One turning vector, and how many steps it has turned:
The counts run from 0 to 235.
[ 10 -14  -3 -17  20  -8  -5  -1   8   7 -11 -15  34  -3  17   2  -6  20
   4 -15  14 -14  10  -1   3 -16  11 -31   0 -20  23  -2   1  -5  12   8] : 126
[ -7 -12  25  13 -16   4 -22   3 -25   5 -10  20  -4   5  22 -26   6  -1
  15   4   0   7  11  10 -11  17   2 -20  18   4  -7   2  -1   1  21  15] : 185
[ -4   6   3   9  -4 -11 -18  16   9  18 -24  14 -14  12   0  -4   4  12
   1  -2  16 -24  13 -16  -5   8   6 -17  -6  22  10 -13 -21 -24  12  14] : 16
[-11   0  11  -7   8   0  10   6   4   8 -14  25 -15  23  -7 -23   8  -2
 -10  -5  -3 -26  30 -16  -7   7   6  -7   8   3  -9  -7 -11 -28  10  17] : 200
[ -5  12  20  -5 -12  15   3 -10  -1  12 -12  -3  -7  14   7  -5  11   0
   6 -13   6  13 -13   9   6  10  -2 -32  26  -7  15 -13   3 -34 -20  19] : 98
[-10  10  38   6 -13  15   7   0  13   3  -6   3  -5   2 -15  11  -3   2
 -21 -30  36  -4  21  12  -6   4  -9   2   1  -8  10 -11  11  -5  -3   9] : 218
[ 11  -8  15   3 -12  19   1 -15  16 -10   8  18  -9  20 -18 -15  11   0
  10 -13  15 -10  20  -7  -9  28  24   0   7  -7  12 -22   3   1  -8 -13] : 87
[  3  29  32   1 -18  20  -9   7  17   3  -3   5   2   2 -11  19   5   0
 -19 -24  12 -28  17  -5   4  -7   2  15  -6  -7   7   7 -13   0   3   9] : 33
[-14  15   7  12  -5  -8  -8   1  -6   2  -9 -10  32  11 -16 -14  -6  13
 -13  19  12   3  41  -8  -9   3   1 -20   1 -12  23  -2   3   1   5  -6] : 6
[ -7  22  21  -6  -7  23  -9   9   1  -4   1   9  -7  -6  -1  34 -12  11
 -12 -10   7 -26  25  -3   9 -14 -16  -1   4 -17   5 -11   9  -7   2  24] : 29
[  0  17  10 -22   2   3 -36   5 -28  -9   1  -2  30  -4  -9  -1   5  -9
  23 -10 -11  -1  28   1 -16   7  16   0   6  -1   1   0  12  -1   2  -2] : 56
[  3  17  15 -18   2   8 -40   0 -31  -8   3   2  31  -9  -5  -1   3  -4
  21 -12  -2   5  23   7 -15   3  14   7   5   1   3   2   9   0   0   1] : 55
[  2  12  -4  12   3  13 -22   8  -9   6   1 -10  -9 -10   4  28 -16  13
   3   2   7  -7  33 -16  14 -12 -14  -4   3 -13   6 -34   7  -3  -3  22] : 25
[-13   1  21   1 -20   3  -1  -3   8  12  -5   8  11  31  16   2  20  -7
  -8   2   4 -13   6   2  -9 -35   9 -29  -8 -17   2  -7 -18   2  -3 -12] : 118
[ 26 -11  -1  28  14   7 -11  -6  12  10  -1   5 -11  16   7 -13  -1   0
  -6  -4  15  12  33  -6   9   1  -3   0  -6  -6  10 -29 -26 -10   1  15] : 207
[ 11  15   4  -8 -13  20 -11   3   4  30 -18   1   9  -6   3  -2   0  16
  -7 -15   1 -17  -4 -11  23  -5  15   4   5  25   2  -3 -22 -22   3  21] : 151
[  2  14 -10  -7 -16  15 -17  -8  -6  -6   1  12  23   0  -5   7  -9  32
   2  27   0 -15  22 -15  10   2  12 -20   8  -2  27 -14   9   0  -4   1] : 142
[ -5  28   1  -5 -28  16   4   7   4  19 -22  -3  13   5  -5   1  -8  20
  -6  -4  -9 -19   9 -15  28  -6  14 -11   1  17   6  -1   0 -29   3  12] : 148
[  1  18  31  -2  -8  14 -45   3 -27   7   3  -8  23  -8  -1  -4   8  -4
  20 -10   3  12  10  10 -12   1   8   8  11  -3   6  10   1   2   4   2] : 53
[  0 -11   7  10 -25  10 -25  -4  -4  15   3   4   9  -5   1 -10  -5  34
   5  13  27 -13   7 -13  -3 -11  18  -1   6   8  16 -21   5  18   7 -12] : 137
[ -5  12   1  -6   3 -16 -12   7   5  14 -21  19  -5   8   1 -13  -3  20
 -10  -4  19 -27  13 -14  -7   1   3 -15   2  20  11  -8  -7 -31  11  24] : 14
[ 21   2  -5  -6  -2  20 -29   7  -2  18 -15   1  -3 -11   5  11  11   4
   9 -15  -3 -15   1 -15  19  17  17  -3   6  15   1 -18 -34   4   4  18] : 155
[ 13   9  -6  14 -19  10   7 -21  17 -13   6  -7   0  27  -7 -21   2   6
   4  -6   2  18  16 -10  14  11  13 -16   8 -15  10 -26  12 -12 -21   0] : 92
[ -7 -10  20  12 -13  12 -20   0 -33   2  -8  25  13   6   9 -16   1  -4
  10   9   4  19  36  17 -12  10   2 -12   0  13   3  -5  -1   3  13  -2] : 188
[ 10  14  30 -11 -27  24  -3 -13 -17   6  -8   7  18   1  12   3   5 -26
  -8  -9  -9 -27   9   4  -2   0  11   7  16 -23   0   7  -7  11   7   8] : 169
[  7  -1  -6   9 -15  27 -18  15   1  -8  -1  -4   0  -9   7  19   3   6
   6 -14 -20   1  23 -11  30   7   2 -16   1  -5 -20 -18 -11  28   6  19] : 160
[ 25  -2  -8  -5  -1  23 -28   5  -2   7  -9   7   2 -13   7  16   7   5
   8 -17  -2 -12   8 -10  20  15  14  -6   2  15  -1 -20 -30  12   4  19] : 156
[ -7  15  37   7 -18  10   5  -5  10   7 -11  -1  -3   4 -17   8  -2  -5
 -19 -30  37  -9  22   7 -10   5  -2   6   3  -6   8 -14  11  -3  -5   3] : 219
[-16 -17  19  14 -25   6 -14  11  12  21  -7   0   1  -2   1 -13   2  35
   7  -6  25 -15   1 -11  -4  -6  14 -15   2   8   4  -6   4  15  23  -7] : 134
[-10  -1  20  10  -8   0 -20  -3  -9  -5  -3  17  22   8  -3  -9   0  13
 -13  18  24   5  33  11 -20   1  -2 -21  -3  -8  24  -5  -3  16   8  -4] : 3
[ 17  12  26 -14 -17  20  -7 -12  -7  -6  -5  12  30   2   7  -1   9 -20
 -12 -13  -5 -19  14   9   0  10  14   4   8 -17   6  18 -19  15   8   9] : 171
[  5  18  17  15 -36  -4 -25   5   2 -15  -7  -1  -7   5  26   2  -3  -1
  22 -24  -3   1  -2   7  10   2   1 -21  -2  -7  -9   7  19  -5  12  23] : 46
[  7  10  -6  16   7  12 -28   7  -5   4   3  -8  -5  -9   4  21 -13  20
  -1   3  11   2  32 -15  15 -16 -12  -3   0  -8   6 -35  -3  -1  -2  22] : 24
[ 17  -2  -7   1 -12 -16  -2  -7  -3  -9 -14 -12  28   2  15 -37  -6  -5
   1 -27  -7   4  20  -2   9   8  16 -13   3  -3 -16   4   9   5  16  22] : 178
[  0  19  32  19 -31   8 -33   8  -4  -4   1  -2   0   1  21  -4   4   5
  16 -20   1  14  -3  13   7  -5  -3 -11   1  -2  -6  16   9  -4  12  18] : 48
[ 38  22  -4   0  -8  -7 -30 -11  14 -13   3 -12  12   1   2  -2   2  -3
  -2 -27  12 -19   9 -12   7   5  16  11  -3 -16   7  -8  -9   8  -1  21] : 39
[-13 -20  13   1 -17  -3  -3  12  14  12 -13   3   5  -6   7  -5  -4  34
   8 -20  26 -21   6  -5  -1  -9  12 -24  -4   9   1  -5  17   6  24  -2] : 132
[ 11  -5   4  -3   9  -5  -6  -8   5  23 -13 -22  35  12  14  -1   4  -3
   3  -1   8  -9  12  -2  -2 -25  14 -24  -6 -26  25  -7 -14  -2   4 -11] : 123
[-16   1  15 -13 -18   4  -2  -3   5  -2   2  21   2  26  16   1  17   2
 -15  -3   6 -14   5   5  -9 -39   4 -31  -3 -13  -6 -13 -11   3  -8   1] : 116
